(in the rows, 128 means zero)
A single turn carries every row of the set below to another of its rows. Some are shown first; where does it send the rows asked next?
lefod: [148 132 114 117 135 137  93 116 114  67 138 119 122 137 141 136 137 147
 136 180 172 137 138 127 134 141  99 109 133 132]
muta: [149 140 135 140 115 113 116  96 100 102 137 126 106 153 159 128 124 148
 155 165 146 140 140 104  79 142 124 140 151 162]
Furu: [150 106 118 119 138 105 132  94 141 129 134 124 117 156 149 126 147 143
 141 159 153 109 166 114 138 174 118 172 117 149]
libu: [131 121 101  87 145 154  76  97  95 134 120 135 133 130 132 135 118 138
 137 160 163 159 150 129 116 149 112 158 130 128]
gofup: [129 150 138 123 142 119 123  91  94 102 154 106 111 142 154 156 122 111
 125 136 172 121 143 152  92 137 107 147 108 145]
zaset: [156 107  98 121 135 125 130  84 117 118 129  88 121 127 154 152 135 155
 145 139 178 121 149 159 123 134 149 154 136 166]
kibo: [139 143 113 123 139 129 103 113 114  96 127 107 114 140 124 142 123 138
 141 157 119 130 145  87 129 141 107 203 126 125]
kon: [139 143 121 122 109 150  98  82 120  88 120 109 142 110 120 161 119 162
 142 153 149 128 163 135 130 129 128 138 112 121]
logog: [143 132  98 102 138 167 110  70  99 103 131 126 137 149 131 114  96 135
 110 177 160 141 148 125 135 134  94 163 116 145]
Vesib: [143 138  84 132 102 130 115 109 125  89 146 106 134 157 122 144 131 152
 166 159 162 115 126 126  93 138 107 160 141 157]
Livup: [134 116 113 121 153 144 127  82 100 123 127 148 101 117 132 168 112 120
 138 172 129 123 167 145 101 135  82 143 148 146]
buzuv: [174 108  98 107 135 144 128  90 147 102 116 119 103 141 153 149 122 148
 123 172 177 136 143 171 114 128  97 157 129 146]
Zada: [168 132  84 113 146 157 144  96 111 113 131 101  90 153 138 121 100 131
 137 191 143 142 156 144  96 145  99 155 147 129]
befa: [146 130 100 119 141 132 102  65 117  61 131 118 110 135 157 137 144 137
 149 166 120 134 138 144 141 142 138 187 117 148]
sufa: [134 127 114 124 119 112 117  85 130 115 105 129 148 138 137 134 153 125
 145 178 126 114 160 142 119 158 124 174 108 173]
dep: [121 146  72 122 125 140 127 104 131 104 132 112  96 143 144 148 130 162
 147 154 162 105 142 135 109 122  79 155 118 129]
tar: [144 179 110 124 144 138 100  91 103 134 138 119 119 141 159 130 145 150
 140 156 120 130 142 140 119 144 152 148 145 131]
vib: [134 148 106 115 138 132 132  63  92  98 128 122  95 128 124 151 151 161
 139 164 130 137 175 140 102 150 141 170 109 130]
Fikup: [135 127 109 147 137 160 150  89 103 105 129 153 109 132 138 161 100 167
 118 158 128 120 157 146  98 140 118 163 132 147]
Somob: [149  92 125 140 171 148 111  97 139 111 143 123 118 120 165 133 118 147
 160 155 139 132 132 117 112 142 115 119 122 147]
vatos: [151 145 133 157 135 151 136 106 134 131 135 106 124 122 133 129 108 129
 131 194 126 127 148 143 107 152 110 155 119 108]
bufu: [128  97 121 139 143 118 113  91 123 125 126  92 113 136 107 148 135 144
 139 172 143 125 122 153  94 114 144 134 117 137]
det: [130 116 120 105 139 121 107  75 138  74 126 116  93 157 149 137 142 119
 131 159 171 142 116 119 120 134 117 157 124 163]
mano: [147 156 102 123 136 140 126  95  89 115 130 106 118 133 141 138 143 123
 135 171 147 129 146 143 155 143 143 107 148 139]
lided: [164 126 105 124 149 130 118  92  85 115 112 108  87 127 141 106 130 112
 150 176 157 133 146 113 110 175 125 157 137 149]
Meno: [137 135 129 142 162 113 146 111  93 116 133 104 123 150 128 173 104 120
 129 177 166 143 134 128 103 143 125 142 113 156]
buti: [148 147 118 121 134 132  97 110 112  98 122 129 113 145 117 144  99 148
 139 158  86 127 144 128 132 139 106 148 103 136]
tuni: [117 127  99  94 138 142 138  81 100 109 150  96  97 145 131 128 118 141
 146 142 140 153 171 129  96 142 130 122 117 144]
vel: [165 136 109 143 127 123 114  76 121  96 152 126 111 159 176 168  86 151
 132 162 142 136 136 139 118 151  97 156 137 161]
gora: [158 109 125 137 148 117  91 108 108 118 136 101 102 150 133 110 109 134
 134 162 125 153 114 132 105 149 133 147  96 137]
Viv: [135 108  87 109 157 135 130 102 124 118 155 100 136 166 116 159 123 134
 132 154 156 132 169 105 113 154 109 161 121 121]
Nagos: [123 127 106 123 114 126 117  76  98 130 120 108 107 116 160 129 165 168
 122 191 150 117 139 125 123 149 100 143 137 145]
fumi: [155 122 132 148 140 150 126 120 140 124 113 103 134 131 154 155 130 153
 111 172 126 137 127 157 134 132 104 163 118 136]
Zan: [116 121 103 145 116 134 131 115 121 145 124 108 113 138 150 129 121 147
 120 183 120 143 145 131 113 179 123 132 117 127]
volu: [149 119  80 117 139 126  84 100 116 111 153  86 125 159 153 118 136 141
 153 156 135 158 141 150 127 162 103 162 116 152]
morob: [130 101 108 108 139 131 108  84 111 130 117 125 136 135 156 168 122  96
 150 136 142 145 153 139 108 127 135 149 129 153]
Gil: [133 130  94 148 139 143 116  91 122  88 123 153 103 123 171 155  85 127
 129 179 133 130 133 144 125 148 115 175 126 138]
pil: [131 142 121 124 134 120  99  74 147 112 127 128 121 135 110 171 107 157
 130 178 123 115 141 127 127 117 127 157 120 124]
mov: [137 120 138 139 131 143 124 112 134 114 146 128 131 143 138 130 136 120
 104 160 147 109 112 162 131 137 133 155 138 138]
kode: [120  99 106 134 147 143 112  63 118 112 136  96 118 127 169 133 131 139
 133 171 124 147 143  97 106 141  98 136 135 167]
Pilam: [137 135 114 121 140 135 103  69 108 120 137 109 117 144  96 137 168 140
 137 181 176 129 146 153  93 143 108 145 138 137]
tanam: [151 135  99 116 125 137 123  79  93 122 159 101 136 144 154 125 129 105
 127 140 143 102 136 152 132 159 116 173 113 136]

logog turns into Somob
muta turns into tanam
Now find these:
det turns into zaset
Zan turns into kibo
fumi turns into pil
Zada turns into gora
Vesib turns into gofup

